In the data rows, zero lies at 4.5, halfway between 4 and 5.
Some points, each followed by its number:
[3 0 5 0 3 7 5 4 5 6] 0
[3 1 3 3 3 2 3 5 2 7] 1
[3 0 3 4 5 6 4 1 3 7] 2
[4 5 4 2 4 3 3 4 3 6] 3
[6 8 7 3 7 9 9 4 9 0] 4
[4 3 4 3 4 2 3 6 3 6] 5
[4 0 3 7 5 3 2 4 2 8] 6
[4 0 3 8 7 6 3 5 3 8] 7
[2 0 5 2 7 9 6 0 4 9] 8
[5 6 5 7 5 7 6 4 6 3] 9
[4 2 3 9 6 2 3 5 3 6] 10
[5 6 7 3 7 9 9 4 8 0] 11
[4 5 4 6 5 4 4 5 4 4] 12
[3 1 4 7 7 8 5 3 4 5] 13
[4 2 6 0 4 9 7 3 7 3] 14
[4 0 5 1 6 9 8 2 6 6] 15
[7 9 6 5 4 3 4 6 5 2] 16
[6 9 4 9 4 0 3 6 5 3] 17
[6 7 5 6 6 4 6 6 6 2] 18
[3 2 3 4 4 4 4 4 3 6] 19
[5 6 3 3 3 1 3 5 3 5] 20
[5 4 4 3 4 3 3 5 4 5] 21
[4 4 4 6 5 4 4 4 5 5] 22
[4 2 6 0 4 9 7 3 6 3] 23
[5 6 3 8 4 0 2 5 2 6] 24
[4 3 4 6 5 5 4 4 4 5] 25
[5 5 5 4 6 7 6 5 6 3] 26
[4 4 5 4 5 8 6 4 6 3] 27
[3 3 4 6 6 4 5 4 4 5] 28
Which three points above are nearest to each new point? Their numbers follow each, smallest number first.
[6 9 4 8 4 0 3 7 4 4] --> 16 17 24
[3 0 5 1 6 9 7 3 5 6] --> 0 15 23
[5 6 5 4 6 7 7 5 6 2] --> 9 26 27
[4 4 5 5 5 8 7 4 6 4] --> 9 26 27
[6 9 4 9 3 0 3 7 4 4] --> 16 17 24
[3 0 3 2 5 8 4 1 4 7] --> 0 2 8
[5 4 5 8 5 8 6 5 6 4] --> 9 26 27
[6 9 5 8 4 1 3 6 4 4] --> 16 17 24
[5 5 3 9 4 0 1 6 2 7] --> 6 10 24
[4 2 4 3 5 7 6 4 5 4] --> 25 26 27
[5 7 4 4 3 0 2 6 3 5] --> 20 21 24
[3 0 2 7 5 2 2 4 2 7] --> 1 6 10
